In the rows, 128 means zero.
which system made each run:
trace 1, U (8 x 22):
[[ 93 136 159 120 123 105  94 118 168 159  97 111 136 122 140 141  97 140
  130 111 118 169]
 [119 109 122 113 131 167 104 141 157 145 127 152 137 152 135 176 117 105
  105 103 107 158]
 [107 136 106  99 138 176 140 124  93 117 156 148 100 101 138 145 132 107
   95 111 100 131]
 [123 147 131 125 145 132 176 146  56 110 142 120 116 142 141 113 129 129
   99 126 134  99]
 [162 128 107 173 128 104 160 137 109  89 140 124 142 139 123  94 124 123
  129 154 161  93]
 [144 115 122 156 122  69 124 101 153 123 114 109 150  88 107  91 126 147
  153 140 150 127]
 [137  98 140 113 125  97  94 125 176 177  94 125 153 132  99 142 129 168
  155 119 132 145]
 [119 123 118  89 115 173  74 125 167 161 131 151 107 137 123 172 135 152
  144 130 112 142]]
trace 2, X (8 x 22):
[[120 159 166 165  98  93 139 111 192 110  68 108 136 111 133  76 136 166
  174 116 150 120]
 [113 120 165 107 105 138 116 116 206 145  66 139 135 109 107 140 140 170
  161  64 108 173]
 [139  95 123  73 109 201 103 121 151 126 142 168 105 111  97 177 156 115
  146  90  83 183]
 [133 133 128  71 124 191 125 140  47 105 199 141  74 141 129 161 133  83
  124 147 103 153]
 [139 146 152 143 139 112 145 158  38 107 180  97 125 191 164 122  96  64
  110 178 143 122]
 [129 132 156 195 151  32 150 125 124 128 114  76 181 136 150  75 106  70
  118 159 154 116]
 [114 107 137 150 162  45 129  95 187 191  65  99 187  74 106  90 158 146
  124 106 124 107]
 [138  93  94  86 137 151 100 106 192 196  90 163 130  86  73 142 205 201
  149 108 110  94]]
trace 3, L (8 x 22):
[[137 169 120 137  74 126  96  79 145  72 165 122  65  68 126  87 129 141
  199 182 145 139]
 [ 78 170 215 103 125  57 108 121 106 176 101  63 115 138 153 109  94 151
  153 141 133 154]
 [111 124 163 133 114 150  70 142 222 165  98 135 157 184 152 168 119  74
  138 118 106 174]
 [ 96 118 125  69 137 197 129 110 127 136 141 162 106  81 121 165 164  85
  104  74  60 171]
 [157 106 138  83 160 164 189 170  43 140 140 145 129 179  99 141 189 126
  111 108 115  91]
 [195 133 104 176 109 149 169 139 110  54 166 145 123 154 115  84 174  91
  160 172 159  77]
 [132 158 150 173 114  53 158  87 112  86 125  82 124  58 122  46 131 124
  165 152 155 121]
 [117 117 174 149 123  40  93 112 198 184  64  86 176 126 119 104 112 160
  166 126 147 149]]
trace 4, C (8 x 22):
[[ 90 183 126 132 126 146 128 103 124 117 142 121  90  91 165 101 145 100
  123 152 120 102]
 [120 141 169 149 141 105 151 156 140 146  88 110 162 181 147 113 134 117
  122 117 137 110]
 [155 104 100 159 117 150 130 124 185 101 121 158 152 114 109 124 150 102
  133 107 122 132]
 [106 132 145  95 133 133 148 104 120 131 108 127 110  75 109 121 153 155
  134  91 106 138]
 [152 110 150  95 120 136 129 158  92 137 132 129 121 172 103 153 127 165
  149 125 133 137]
 [145 141 119 132 101 152 110 122 112  89 171 131  94 131 137 128 115 110
  152 165 136 142]
 [102 156 164 141 131  91 122 119 115 131 130  94 124 127 157 104 109  92
  130 149 130 140]
 [135 102 129 152 147 100 114 131 165 155 115 123 175 148 126 128 132  84
  118 130 127 133]]
trace 5, C (8 x 22):
[[102 129 140  90 149  75 129 120  66 165 126  93 115  98 118 124  95 193
  115 125 136 130]
 [158 103  89 134 132 120  90 152 114 144 155 136 138 180 125 159  88 158
  125 172 165 114]
 [ 97 164  85 150 124 135 103  99 139 111 156 130 101  90 167 119  97 123
  106 165 139 110]
 [ 90 148 140 151 155  93 140 139 139 157  89 104 159 143 163 121  91 137
   89 116 139 113]
 [143  93  82 162 141 140 132 138 173 121 111 159 169 127 118 148 116 129
   96 101 132 123]
 [112 123 100 110 134 147 157 108 118 114 121 143 112  65 115 127 134 170
  102  89 117 124]
 [142 121 137 104 126 122 153 155  72 124 128 122 119 154 112 138 109 194
  132 116 151 122]
 [157 131 106 151 101 129 117 132 113  79 162 129 111 139 131 124  91 140
  152 162 160 138]]
trace 6, B (8 x 22):
[[137 150 133 160  68 137  84  82 184  54 162 124  91  80 142 106 108  70
  190 159 125 193]
 [ 94 115 211  66 145  89 106 114  99 190 128  84 130 117 121 141 139  72
  138 112  77 200]
 [167  64  92 127 155 163 103 157 137 155 162 163 171 188 110 181 149  46
  101 138 106 137]
 [142 144  80 102 143 166 141 117  53 109 201 143  75 106 129 115 173 105
  118 185 123  73]
 [128 159 163 122 156 104 182 164  70 155 101 105 133 185 135  92 169 171
  125 141 153  47]
 [155 147 114 204 107 125 147 130 213  95  83 140 156 144 134  82 153 143
  155 138 167  76]
 [100 154 155 120  95 120 120  73 195 119  88 125 105  45 116  92 158 157
  175  99 111 153]
 [119  92 167  76 111 157 104 137 173 159  92 145 136 142 104 181 129 145
  149  62  92 203]]
trace 7, X (8 x 22):
[[ 91 135  96 115 159 161  62 116 149 187 172 139 127 135 168 161 141  31
   86 181  90 118]
 [ 90 180 106 136 175 161 152 130  99 155 147 133 117 134 178 108 179  60
   66 165 110  42]
 [137 163 135 170 156 130 211 158 105 116  97 124 148 172 147  77 181 126
   98 129 151  27]
 [171 125 146 178 114  94 205 137 142  76  75 125 156 123  95  64 166 175
  163  94 166  87]
 [155  99 162 116  92  96 151 118 151 108  81 119 130  90  66 108 131 222
  191  68 141 170]
 [152  83 140  73  83 143  70 120 153 134 134 144 108 117  76 176 105 182
  193 106 120 212]
 [118 125 122  76 101 173  49 116 118 131 195 139  74 128 135 187  87  97
  151 165 102 200]
 [ 85 165 134 117 140 152  85 135  87 140 188 115 101 165 195 159  87  34
   90 180 111 145]]
trace 8, L (8 x 22):
[[159 104 149 175 109  95 171 144 120  62 114 115 162 144 120 116  79 120
  131  92 153 167]
 [154  68 113 150 124  74 115 112 143 111 136 118 167  88  91 131  84 115
  133 111 132 194]
 [140  70  95  94 149  89  79 112 122 185 155 124 147 102  86 160 116 146
  127 146 125 151]
 [130 121  81  93 143 147  65 124 112 185 173 140 103 143 126 160 134 144
  127 193 132  95]
 [ 94 192 110 123 135 162 112 124 105 138 162 127  80 143 182 121 134 116
  111 186 135  71]
 [ 82 198 157 167 138 134 160 138 137 117 102 111 124 145 195  93 123  93
   94 130 133  88]
 [105 139 149 176 130 129 171 129 193 109  61 130 168 114 149 108 130 104
   99  59 115 133]
 [146  76 116 120 130 137 165 127 160 116  82 156 161  93  79 142 139 167
  117  38 112 161]]
trace 9, H (8 x 22):
[[ 87 174 132 134 122 128 157 100 160 122  82 123 105  65 143  90 137 191
  122  96 132 100]
 [110 133 154 137 111 148 143 157 171 120  68 141 142 166 140 152  94 178
  117  67 132 148]
 [137 132 125 135  86 166 125 137 132  59 147 144 102 130 137 153  75 128
  137 106 133 184]
 [122 126 139 114 134 113 153 142  42 100 160 108 117 128 139 140  77 113
  101 122 130 160]
 [159  80 105 142 152  95 119 145  98 140 161 121 167 159 114 146 103  84
  107 153 137 138]
 [147  99  76 129 148 102 105  96 123 147 163 128 135  81 102 118 147 110
  126 169 128 109]
 [113 132 107 109 158 114 117 116 132 187 109 126 131 108 117 117 161 172
  117 143 128  74]
 [123 150 115 137 116 153 104 129 191 150  97 149 122 144 140 129 148 175
  142 139 142  86]]
trace 10, H (8 x 22):
[[114 133 154  86  93 199 120 140 153 110 105 159  95 143 130 177 112 168
  142  67 105 180]
 [127 151 154  98 100 187 142 163  63  78 167 137  79 180 153 162  91 120
  132 125 126 161]
 [152 132 149 153 134 106 152 159  50  92 179 102 133 188 150 120  96  52
  115 168 143 137]
 [160  84 115 170 161  53 134 109 110 131 157  98 181 106 109  94 138  39
  117 164 136 128]
 [137  74  96 114 170  73 116  82 154 189 117 125 167  49  72 111 184 127
  125 124 108 120]
 [123 107 105  66 136 158  93 112 174 202 100 160 110 104  87 155 190 218
  151 114 113  98]
 [111 194 140  95  88 201  99 148 150 135 115 152  57 183 155 146 145 212
  169 150 145  84]
 [100 221 186 170  90 148 139 156 128  75 118 105  91 199 210 102  84 108
  144 160 157 110]]
trace 11, V (8 x 22):
[[ 93 168 140 105 137 169 112 153 133 166 118 137 106 179 167 152 138 131
  107 137 118  93]
 [114 167 118 151 119 188 161 143 132  83 127 153 110 145 168 123 134 108
  100 115 128  97]
 [121 156 160 151 124 127 196 127 111  76 101 118 130 111 139  82 142 115
  123  90 127 119]
 [166  90 150 147 127 101 169 131 143 106  99 125 167 125  88 105 158 117
  152  90 128 146]
 [167  79 119 109 117 113 111 104 136 125 145 134 132  94  72 128 155 129
  172 128 120 164]
 [145 107 131  78 123 113  79 120  94 169 165 116 105 132  98 147 133 148
  170 170 131 143]
 [130 143 116 119 123 138  78 145 113 149 166 123 107 184 154 154  95 122
  136 189 149 121]
 [ 87 182 132 159 125 137 109 127 143 120 136 115 113 144 196 125  88  88
  103 159 138 119]]
trace 12, U (8 x 22):
[[159 109 133 109 108 104 113 124  77 106 170 114 108 125 101 127 101 140
  166 157 148 159]
 [134 119 140 118 132  77  88 123 102 161 155  94 132 148 129 132 103 114
  148 178 140 147]
 [117 121 117 133 150 106  79 116 155 181 139 120 151 138 142 139 126  83
  118 169 123 123]
 [ 91 139 110 125 156 139 112 111 167 174 117 135 140 108 147 135 154  98
   93 129 104 101]
 [102 151 121 127 143 169 153 136 149 140  99 149 127 126 145 130 162 133
   92  96 112  85]
 [128 153 120 143 113 172 173 138 128  79 111 150 112 125 136 115 143 152
  122  98 134 100]
 [146 140 143 148 101 126 166 132 111  65 119 126 116 120 119 104 112 159
  149 107 148 139]
 [158 101 146 138 107  90 132 131 119  97 129 114 139 132 102 123  97 142
  162 123 147 173]]
trace 13, B (8 x 22):
[[112 128 136 108 158 123 156 131  63 133 152 116 125 121 137 127 131  91
   95 130 116 124]
 [154 108 107 150 152 114 163 145 106 127 126 132 161 150 117 115 144 117
  105 132 144  87]
 [146 128  98 146 128 112 142 110 132 116 124 131 127  96 109  94 154 161
  145 143 149  88]
 [125 130 139 114 123 109 120 118 149 155  94 125 125 119 110 119 140 193
  157 119 139 119]
 [124 131 127 125 101 147  89 130 185 134 108 141 121 144 132 149 108 162
  148 124 134 148]
 [ 99 154 142 114 107 157 100 125 137 118 141 129  95 128 156 152  94 116
  129 126 114 167]
 [106 135 154 122 134 131 135 143 104 123 136 117 135 150 158 145  99  77
  101 117 112 160]
 [139 113 114 154 148 121 155 131 104 107 146 127 153 123 130 122 131  61
   97 128 120 128]]
trace 14, V (8 x 22):
[[122 114 156 111 154  83 159 130  77 151 122 101 144 117 112 116 133 123
  113 114 120 135]
 [164  82  92 142 143 118 119 136 140 138 140 143 165 143 102 138 139 111
  122 140 137 120]
 [125 134  99 124 128 115  99  96 131 133 152 124 108  79 122 112 129 138
  141 165 134 117]
 [116 142 138 119 135 109 108 137 128 173 112 110 126 155 137 127 120 168
  132 150 146 101]
 [123 140 107 147 115 161 110 137 168 116 120 148 124 149 150 144 102 140
  121 127 138 125]
 [ 91 157 143 120 119 146 140 119 129 111 116 123 106 101 151 125 108 135
  115 102 116 144]
 [126 118 148 122 140 133 163 147 110 126 107 128 145 144 125 138 131 125
  105  87 120 137]
 [151 103 106 134 132 142 151 128 115  98 143 143 136 108 107 131 138 105
  117 114 124 134]]

runs to name:
trace 15 (2 x 22):
[[108 133 111 137 138  72 151  93 110 121 111 103 124  44 116  90 102 193
  115 114 143 118]
 [147  92 115 120 130  86 103 147 129 163 109 120 151 153  99 147  84 215
  138 132 164 124]]

C
trace 16 (2 x 22):
[[119 155 162 156 108 181 134 116 228 113  93 151 140 128 148 110 203  36
  148  97  90 131]
 [101 145 178  80 144 176 194 124  99 124 105 137 110  94 119 118 207  92
  119  56  72 136]]

X
trace 17 (2 x 22):
[[139 139 160  97 117 109 117 146  47 125 171  98  93 169 133 134  97 139
  154 170 149 143]
 [128 147 150 161 120 108  98 128 133 121 158 104 132 167 165 120 103  44
  138 183 135 147]]

L
trace 18 (2 x 22):
[[120 166 181 119 114  68 120  96  92 129 143  73  96  99 132  71 139 118
  183 181 139 134]
 [143 111 158 143 127  72  66 127 180 188 114 103 169 182 127 127 130 102
  169 176 142 138]]

C
trace 19 (2 x 22):
[[132 142 127 147 133 126 112 164 146 153 112 128 146 206 153 140 110 152
  123 155 158  94]
 [100 180 116 166 115 137 116 105 170 102 128 126 109 104 172  97 119 103
  125 154 134 111]]

B
trace 20 (2 x 22):
[[121 115  85 147 183 129 179 158  79 138 127 137 162 146 144 137 120 111
   38 115 132  74]
 [144 131  66 172 146 116 187 122 105  82 126 137 140  85 123  89 132 167
   92 125 158  61]]

B
trace 21 (2 x 22):
[[103 143  97 101 133 139 142  89  91 111 150 131  84  38 123 114 126 157
  111 121 113 124]
 [141 117 142 116 151  96 156 163  77 157 109 110 149 175 115 127 119 183
  117 125 154  94]]

V
trace 22 (2 x 22):
[[156 118 180  76 118 168 161 179  22  97 170 127  98 203 119 165 124 104
  144 116 116 168]
 [170 128 120 137 122 117 133 127  39  75 220 111 100 139 129 103 130  46
  146 199 139 131]]

U
trace 23 (2 x 22):
[[122 138 108  94 132 169 136  96  93 112 173 144  88  70 122 120 175  90
  126 138  94 126]
 [146 139 151 116 147 111 163 151  59 143 138 110 125 172 124 102 170 135
  134 160 147  71]]

V
trace 24 (2 x 22):
[[134 107 147 120 147 152 197 128  85  90 135 134 143  95 111 122 170  50
   95  68  81 155]
 [180  88 146 105 149 106 194 136  51 121 144 121 144 124  69 101 195 108
  146 116 124 113]]

C
trace 25 (2 x 22):
[[ 81 110  98  85 173 154 126 107 113 173 138 147 133  74 131 161 140  95
   56  90  72 140]
 [139  97  76 104 164 179 173 165  66 122 147 167 132 146 117 172 126 148
   59  93 121  98]]

B
trace 26 (2 x 22):
[[171  46  88 105 154 134 106 140 133 179 144 158 174 146  77 177 156 110
  117 122 113 137]
 [145 131  71 102 133 144 112  95  78 120 201 139  79  77 113 118 160 128
  138 191 132  94]]

X
trace 27 (2 x 22):
[[135 160 173 122 109 135 105 147 125 136 133 114 108 195 149 125 136 120
  169 163 143 122]
 [105 163 168 135 107 143 121 115 151 103 133 117 111 121 159 116 130  65
  143 131 109 160]]

L
trace 28 (2 x 22):
[[136 125  81 142 117 188 155 122 152  77 133 169 121  91 126 133 143 119
  105  94 115 121]
 [116 144 162 110 129 116 184 135  77 106 104 113 114 110 122 107 128 168
  125  86 128 129]]

C
trace 29 (2 x 22):
[[100 180 139 111  94 156  85 121 162 141 118 129  78 144 156 129 127 186
  166 161 144 108]
 [105 175 167 124 100 176 128 157 146 113 101 131 103 182 169 148  99 153
  132 108 130 139]]

V
trace 30 (2 x 22):
[[145  85 145  96 139 137 113 131 147 170 124 140 154 143  96 151 177  87
  142 111  97 153]
 [144 120 118  86 136 151 123 109  89 140 174 137  99 105 103 123 187  93
  145 158 108 116]]

X
trace 31 (2 x 22):
[[114 140 180  88 132 116 130 116 104 155 123 105 114 124 124 115 164 110
  149 128 105 143]
 [133 121 160 112 127 138 111 138 146 156 120 128 138 165 122 138 162  95
  152 131 112 139]]

H
trace 32 (2 x 22):
[[126 107 101 132 109 164 118 130 183 104 102 162 135 107 118 160  96 170
  119  74 123 163]
 [108 122 133  90 120 149 144 129  88 109 131 134 101  96 126 161  87 160
  105  75 113 178]]

C
trace 33 (2 x 22):
[[ 85 158 163  93 143 126 116 160 126 203  77 115 121 182 150 153 113 221
  118 117 139  92]
 [124 165 120 168  81 178  75 137 201  93 132 150 112 181 181 146  89 109
  150 158 147 138]]

H
